Named moves, each a turn or a mirror, and the order they were made in; the first pair answered:
move Nazu:
[ 0.05 -0.30 -0.65  0.30  1.01  0.52 -0.87 -0.07 -0.29] |-> [ 0.11 -0.14 -0.79  0.76  0.65  0.64 -0.52  0.31 -0.49]
[-1.07  1.75  1.08 -1.75 -1.03 -2.59 -0.35  0.27  0.44] |-> [-1.16  1.99  0.88 -1.21 -1.36 -2.51  0.03  0.85  0.13]
[ 1.55  0.16  0.68  0.06 -2.39  1.07  1.44  0.15 -0.50] |-> [ 2.00 -0.40  1.19 -1.29 -1.48  0.87  0.23 -1.67  0.44]
[ 0.25 -1.16  0.55 -0.11 -0.11  0.59 -2.00  0.19 -0.13] |-> [-0.22 -0.81  0.26  0.63 -0.80  0.72 -1.35  1.31 -0.76]
move Mif:
[-1.40  0.37 -0.40  0.52  0.33 -0.95 -0.31  0.62 -0.72] |-> [-1.11  0.02 -0.97  0.87  0.50 -0.01  0.58  0.84 -0.67]
[-1.97  1.64 -1.58  1.11  2.19 -0.02 -0.03  0.11  0.50] |-> [-0.66  0.75 -1.66  1.81  1.47  1.48  1.90 -0.35  0.45]
[ 0.57 -1.61 -0.30 -2.22  2.29  1.00 -4.27 -1.61  1.12] |-> [ 0.98 -2.19 -1.60 -1.47  2.67  2.46 -3.10 -1.19  1.29]
move rada:
[-0.19  1.98 -0.83  0.40  0.04 -0.82  3.25 -0.42 -0.80] |-> [ 0.11  1.39 -1.57  0.07  0.10  0.13  3.52 -0.28 -0.35]
[ 1.05 -1.55 -2.45  1.20  1.78  2.86  0.60 -0.26  0.21] |-> [-0.96  0.91  0.30  3.71  0.61 -1.72 -0.52 -0.83 -1.50]
[ 1.10 -1.75 -1.65 -0.48  1.67  1.46 -2.65  0.48  0.15] |-> [-0.30  0.07  0.15  1.30  0.74 -1.77 -3.59  0.05 -1.14]
[-0.50  0.00 -1.46 -1.39  0.12  0.87 -1.61  2.20 -0.02] |-> [-1.19  0.97 -0.35 -0.46 -0.30 -0.75 -2.18  1.88 -0.66]
move kegil:
[ 1.14 -0.94  0.36  1.90 -0.01  0.75 -0.30 -1.76  0.02] |-> [ 1.68 -0.70  0.99  1.20 -1.26  1.04  0.51 -1.33  0.04]
[-0.10 -0.68 -0.35  1.71  0.95  1.60 -1.16  0.37 -1.18] |-> [ 0.74 -1.13  0.06  1.18  0.45  2.26 -0.94  0.14 -0.97]
[-0.13  0.08  1.62 -0.78 -2.39 -0.31 -1.03  0.67 -0.32] |-> [-1.27  0.92  1.06 -0.03 -1.77 -0.95 -1.37  1.00 -0.70]
[-0.66  1.46  1.17  1.12 -0.88 -1.04 -0.57  1.09 -2.05] |-> [-0.86  0.97  0.49  1.76  0.76 -0.93 -1.59  0.34 -1.87]
move dusa:
[-0.36  0.84 -0.56  0.04  0.91 -0.50  0.50 -0.39 -0.14] |-> [ 0.80 -0.38 -0.21 -0.11  0.81  0.45 -0.15 -0.86  0.07]
[-1.70  1.94  1.88 -0.52  0.07 -2.60 -1.03 -0.02  0.19] |-> [-0.26 -0.35  1.78  1.27  1.34 -1.26 -1.94 -2.33  0.12]
[-1.57  1.17 -1.72  0.39 -0.28  0.68  0.92  3.47 -0.51] |-> [-0.51 -0.64 -1.99  2.99  1.55  1.40  0.32  0.91 -0.68]
[-1.38  0.53  1.20  2.48 -0.80 -3.00 -0.09  0.37 -0.53] |-> [ 1.22 -2.46  1.71  2.45 -0.80 -0.65 -1.54 -1.10 -0.30]
Now pairs of rows:
(2 to 4 moves a pair)
[-1.13  1.61  1.55 -0.19 -1.44  0.16 -1.07  1.85 -0.67] |-> [-1.02  0.27 -0.87  0.06  1.20  2.27 -1.63  1.46  0.05]	Mif rada kegil kegil
[ 0.11  0.80  1.99  3.61 -2.28 -0.70  1.77  1.64 -1.99] |-> [ 0.41  0.27  3.82 -1.58 -0.49 -2.65 -2.27 -1.58  0.14]	Mif Nazu dusa
[-2.61  2.98  0.64 -1.01 -1.43 -2.78 -0.13  0.24 -0.31] |-> [-0.92  0.15 -2.80 -3.22  1.75  1.40 -0.37 -0.51  1.72]	Mif rada Nazu kegil
[-1.95  0.89 -0.47 -0.47  1.45 -2.29 -1.71  0.26  0.47] |-> [ 0.26 -1.08 -2.08  0.98  1.60  1.28  1.82 -0.32  1.08]	Mif Nazu Mif
[ 0.86 -1.67 -0.78  2.02 -0.04  1.79 -0.96  0.77 -0.54] |-> [ 0.04 -0.74  0.16  2.68  0.07 -0.03 -1.90  0.07 -1.03]	Nazu rada Nazu Mif
[ 0.14 -0.66 -0.12  1.79 -1.26  0.90  0.11  1.56 -1.25] |-> [-1.18  0.98  1.03  0.46  0.41 -2.16 -1.10 -0.69 -0.33]	Nazu rada dusa dusa
[ 0.43  0.86 -0.21 -0.45 -1.81 -0.20  1.33  0.62 -0.35] |-> [ 1.36 -0.64  0.19 -0.51 -0.25 -0.21 -0.30 -1.97  0.23]	Nazu kegil dusa dusa
[-1.40  0.68 -0.02  1.78  1.54 -1.21 -1.96 -0.95 -0.53] |-> [-0.82  0.27 -1.70 -1.65  0.21  1.49 -0.49  2.41  0.29]	rada dusa Nazu kegil
[-0.79  0.08  1.11  0.74 -0.33 -0.57  1.91 -0.47 -0.61] |-> [-0.06 -0.37  1.92 -0.54 -1.21 -0.25  1.06 -0.27 -0.71]	Mif dusa kegil dusa
[-1.13  0.10 -3.28  0.49 -0.31  2.70 -0.88  4.01 -1.88] |-> [-0.27 -0.75  0.70 -1.23  1.47 -0.93 -5.24 -2.37 -0.67]	Nazu rada kegil
[ 0.30  0.38  0.69 -4.02 -1.40 -0.29  1.31  0.10  2.13] |-> [ 2.14 -2.69  1.15  1.50 -0.62  1.12 -0.20 -2.79  0.44]	rada dusa Nazu dusa
[-1.74  1.53 -0.50  1.59  0.33 -0.68 -0.26  1.75 -1.10] |-> [ 0.50 -0.96 -1.22  1.61  0.31  2.48  0.66  1.18 -0.62]	Mif rada dusa
[ 0.44  0.20  0.51 -1.63 -0.66  0.18 -0.71  0.57 -0.58] |-> [ 0.33 -0.09 -0.95 -0.07  0.24  1.40  0.53  0.79 -0.61]	kegil kegil Mif Mif
[-0.87  1.69 -0.39 -2.25 -0.64 -1.64  0.74 -0.11  0.04] |-> [ 0.17  0.11 -1.25  1.00  0.81 -0.46  2.02 -2.16 -0.11]	rada Nazu dusa Mif
[ 0.29 -0.76 -0.21 -0.87  1.53  0.29 -0.22 -2.43  1.51] |-> [ 1.60 -1.27  1.62  0.33 -1.58  0.48  0.55 -1.52  0.25]	Nazu dusa Mif Nazu
[-1.23  0.50 -1.35 -1.72  1.65 -0.27 -0.77  1.09 -0.01] |-> [-1.05  0.67  0.04  1.86  1.36 -1.61 -0.19 -0.85 -1.09]	dusa Mif rada
[-1.48  1.84 -0.28 -3.43  1.44  1.48 -0.13  0.00  1.38] |-> [-0.66  2.48  1.91 -2.33 -1.91  0.74  1.93  0.64  0.28]	Nazu Mif Mif Mif
[-1.29 -0.43 -0.81 -4.24  1.60  0.26 -2.49 -0.03  1.47] |-> [-2.59 -0.04 -1.70 -1.88  2.87 -0.66 -3.37 -0.22  0.58]	Nazu kegil rada Nazu
[ 1.05 -0.39  1.04 -1.20 -2.57  0.65  0.91  0.44  0.33] |-> [-1.36  1.32  0.64 -0.66 -1.51 -1.43 -1.09  1.35 -0.24]	Mif Nazu kegil
[ 0.68 -0.87  1.07 -3.52  0.56  0.16 -0.26 -0.73  1.43] |-> [-0.61 -0.19 -1.13 -0.95  2.84  0.15  1.62 -1.29  1.57]	dusa rada Mif dusa
[ 0.63 -1.47 -1.06 -1.23 -1.19  3.06 -1.00  2.63 -0.29] |-> [ 0.42 -1.19 -1.75  2.94  0.46  2.38  1.94 -0.24 -0.51]	kegil dusa kegil Mif
[-0.57  1.18  1.14 -0.98 -2.84 -1.79  1.60 -0.27 -0.99] |-> [-0.39  0.03 -1.85 -2.68 -1.14  1.19  1.87  1.11  0.33]	Mif rada kegil Mif
[ 1.07 -0.40 -0.01 -0.65 -0.93  1.02  1.07  0.06  0.89] |-> [-0.29  0.65 -0.06 -0.59 -1.21  0.07  0.23  1.73  0.25]	Mif Mif rada Nazu
[-0.66 -0.65 -1.85  1.04  1.01  2.01  1.77 -0.39 -0.30] |-> [ 0.32 -0.35 -0.13 -1.32 -1.31  1.80  2.62 -0.31  0.09]	Nazu kegil kegil
[ 1.38 -1.18  0.27 -0.21  0.30  0.85  0.49 -2.03  0.70] |-> [ 0.62 -1.14 -0.81 -0.90  1.46  0.92 -0.50 -1.45  0.91]	rada Mif rada
[-0.44 -0.89 -1.27  3.32  2.23  0.28 -0.51 -1.00 -0.29] |-> [-1.47  2.21  1.25  0.07 -1.81 -2.17  0.81  1.82 -0.53]	kegil rada dusa dusa
[-0.40  0.09 -1.48 -3.84  1.18  0.46 -0.04 -1.03  2.32] |-> [ 0.88 -0.85 -0.55 -1.64  1.13  0.58  1.12 -3.53  2.19]	dusa dusa Mif Mif
[ 1.44 -0.62 -0.21 -1.20 -2.30  2.73  1.56  2.17 -0.07] |-> [-0.17  1.36  3.02  0.02 -2.57 -2.07 -0.68  0.20 -1.08]	Nazu rada Nazu
[ 1.58 -1.37  1.22  0.57 -1.51  0.46  1.76 -0.85  0.96] |-> [-0.51 -0.02  1.26  1.41  0.34 -2.09  0.32 -2.03  1.09]	dusa Mif Nazu dusa
[ 0.09 -1.68 -1.39  1.37  1.40  1.63 -2.64 -0.15  0.23] |-> [-0.02  0.10 -0.14 -3.71  0.03  0.47 -1.20  0.78  1.68]	kegil dusa Mif Nazu
